Families of rows that turns and mirrors carry onto each other, the same ones carrying the whole set onto itself: the rest of each named row's family, in list order:
5 families of 5 rows:
poz: [ 4  1 -1  6 18 10 -7 -5  1  6]
meru: [-7 -2 -5  9 16  7 -4 -4  1  8]
rez: [  3   0   6  -6  -8 -11   7 -22   8  13]
nup: [ -6   4  -5   6  -5   4  12 -17  11  -9]
gime: [  0  11   3  -8  -2 -22   4   4  -2  10]
sen: [  1   1   6  -4 -11  -4   8 -14   9  17]
Fava: [-6  5 -1 11 20  4  0 -1 -2  4]
nilak: [-5  0 -2  8 18 10  3  0  5  2]
salo: [ -2   7   1   7  -1   8   9 -21  11 -10]
muter: [ 11  -2   3   4  21 -16  -7  -5  10  -2]
fados: [  2  14   9   2   0 -27   3   3   6   2]
deba: [  0  13   4  -9   0 -26  12   0   6   4]
sud: [ -7   0   4   9  -6   8   4 -13   8 -11]
ganuz: [ -4  -5   7  -5 -11  -8  11 -15   3  10]
zibo: [  8   0  -4   3  17 -17  -8  -2  16  -8]
fepem: [  9  -4  -4   2  16 -21  -8  -5   8   0]
panug: [-12   8   1   8  -5   3   8 -17   5 -10]
zelol: [  2  -4   0  -8 -14  -8   6 -17   7   6]
bik: [-7  8  2  3 -5 11  7 -8  7 -9]
sivaf: [ 10   9  -3   0  16 -19  -7  -5   6  -9]
Vizeg: [ 12   7  -6   1  16 -19  -6  -4  11   2]
Popi: [ -2  15   9  -6   2 -21   5   6  10   9]
nef: [ -2  11   5  -5  -5 -25   5   6  10   1]
Gemel: [  0   2   1  -1 -13 -12   9 -15   5  17]
leku: [-2  6 -2 12 16  7 -8  1  6  5]

Same family as poz: gime, zelol, bik, sivaf
Same family as ganuz: deba, sud, Vizeg, leku
Same family as panug: meru, rez, zibo, Popi
Same family as sen: Fava, salo, fepem, nef

Families of rows that turns and mirrors carry onto each other, the same ones carrying the whole set onto itself: the rest of each named row's family, in list order:
5 families of 4 rows:
Q: [ 16  -7 -14   8  -8  13  18  11   4 -11   4   7  13   6  -7 -10 -17  23
  -3 -14 -12   3   0 -10  -5 -12  -4 -10   7 -14  -7   3  14 -12   5   1
   6 -10 -14  -4  -6  -1]
A: [  0   0  11  11  -2  -9   5   6   8  16   5  -3  20   2  -9 -13 -11  -4
 -13 -22   4  -1  -8 -18 -18 -16 -27  -2  -8 -17  -3  -1 -16  -4  -5   2
  -7  -4 -26  12   9  -6]
U: [ 19  -5   6  17   2  -7  12   5  15   2  -7   9   1   3  10 -15 -26 -10
   1  -9  10   8 -25 -11   8  -3  -3  -6 -16  -7 -13  -3  -5  -1 -25  -3
 -12  -8  -5   8  11  -6]
J: [ -3  -2  17  13 -12  -7  15  17  19  16   3  -6  12  -4  -2 -12  -8  -2
   3 -19   5   3  -5 -13 -17   0 -20  -4  -8 -16  -1  -4 -15   0  -5   8
  -8 -10 -28   7   2  -2]
D: [  0  -6   5  11   4   6 -11  14   7  -4  15  14   3  -5 -28  -6 -20  21
   2 -11 -13   0   9   0  16  -5  -6   6 -11   2   6  -4   2  -2  -8  -5
   2  -2 -14   7   9 -16]
S: [  8  -8 -13  14   7   6 -12  28  11   5   9  20  11  -9 -19  -6  -7  16
   0 -13  -5  -2  13   3   8 -14 -17   3 -10  -3  10  -6  -2  -6 -10 -10
  -8   1 -21   0   8  -7]
Z: [ -1 -11  11  13 -12  -5  10   2   6  14   5  -4  14 -13 -15 -13 -13  -6
  -3 -15   1  -8  -6  -4 -14  -2 -15   2 -10 -18   6  -6 -28  -1 -12   0
   4   0 -23  14   9   2]
Y: [ -9   1  16  12  -3  -7  18   9  15   9   1  -6   9  -6 -14 -22  -9  -3
  -2 -17  -4  -5   2 -11 -22  -9 -14   1  -7 -14 -11   1  -7   6 -12  -2
  -3  -5 -30  16  11  -7]
F: [ 15 -12  -4   9  -7 -16  12   2  11  -1  -2  12   2  -8  -3  -1 -26 -13
   4  -3   9   2 -13  -4   4  -3 -10 -20 -12  -5 -21   8 -10  -5 -22  -9
  -5  -3  -5   8  13  -1]
B: [  4  -8   1  12   4  15  -9  20  20  -4   4  12  13  -5 -21 -19  -9  12
  -3 -14  -4   2  11   4  19  -5  -6   8 -12  -3  11  -5   0  -2  -2 -14
  -2  -6  -3   4  11 -18]
C: [ -9  -6   7  11 -11   3  13   4   9   9  -2  -9  14  -9 -10 -15  -9 -11
  -3 -17   6   0  -4 -18 -15  -8 -19  -4  -6 -14   2  10 -14   3 -12  -4
   1  -4 -31  17  -1  -2]
X: [  8 -10  -8  12  -9  19  14   7  -8 -15   7   3  17  -3 -13 -11 -17   9
   4  -4  -8   8   1  -1  -1  -7   6 -14  -2 -11 -10   3  15 -12   5 -12
   2  -7 -13  -9   3   5]
L: [  6  -7   8  14  -1 -12   3   3  18   0  -7  11  12  -2  -2  -5 -31 -11
  -9   1  15  12 -10  -8   6  -5  -1 -13 -20 -10 -18   2 -12  -5 -24  -6
  -8  -5  -2   9  20 -10]
E: [ 11  -6  12  20  -5   4  15   6  14  -1   2  12   8  -6   2  -3 -34 -15
  -7  -5  17  11 -11  -2  11   1   1 -14 -15 -11 -13   3  -4  -4 -27  -7
 -15   0  -8   5   4  -8]
P: [ 11 -11   6   8   9   4 -11  22   8  -6  11  18  11   2 -14  -5 -10  16
  -1 -11  -8   6   2   6  13  -9  -5   5 -16   0  19 -10   2   0  -8 -11
 -11  -4 -14  -4  11  -9]
W: [ 12  -3   6  13   8   9 -10  22  18  -1  15  12   9   8 -22   1 -17  15
  -8 -19   0   2   4   0  15 -13  -8   3 -14   2  14  -7  -6   0   2  -6
  -7  -2  -5   6  -2 -12]
M: [ 21  -4 -12  13  -2  11  12  15   0 -13  -6  -3   9   0  -2 -14  -6  14
  -6 -15  -8   5   2  -5 -11 -14   4 -19  -5 -15  -4   2  18  -7   6  -9
   5 -10  -8  -1   5   1]
N: [ 20 -11  -1  13  -3  -5   9   2   9   8 -11   5  10   2   7  -1 -20 -11
  -9  -7  21   8 -12 -10   7  -6 -11 -17 -24 -11  -8   4   3  -1 -27   1
 -10   0  -9   4  13  -7]
G: [  7 -12  -6  18 -11  20   7  16   2 -21  -3   4  13   0  -6 -13 -17  17
   0  -8  -7  10   0   0  -3 -19  -5 -21   2 -12 -14   4  10  -5  12  -9
   2  -7 -11   4  -5  -6]
K: [ 15 -13 -23  18  -6  16  13  10  -2  -7  -2  15  19   5 -14  -9 -20  14
  -7  -7  -8   4 -10   1  -3 -17   0 -19   5 -16  -7 -10  11  -3   1  -2
   2  -2  -8  -2   5   1]

Same family as Y: E, W, M
Same family as A: D, X, N
Same family as J: U, B, G
Same family as C: Q, L, P

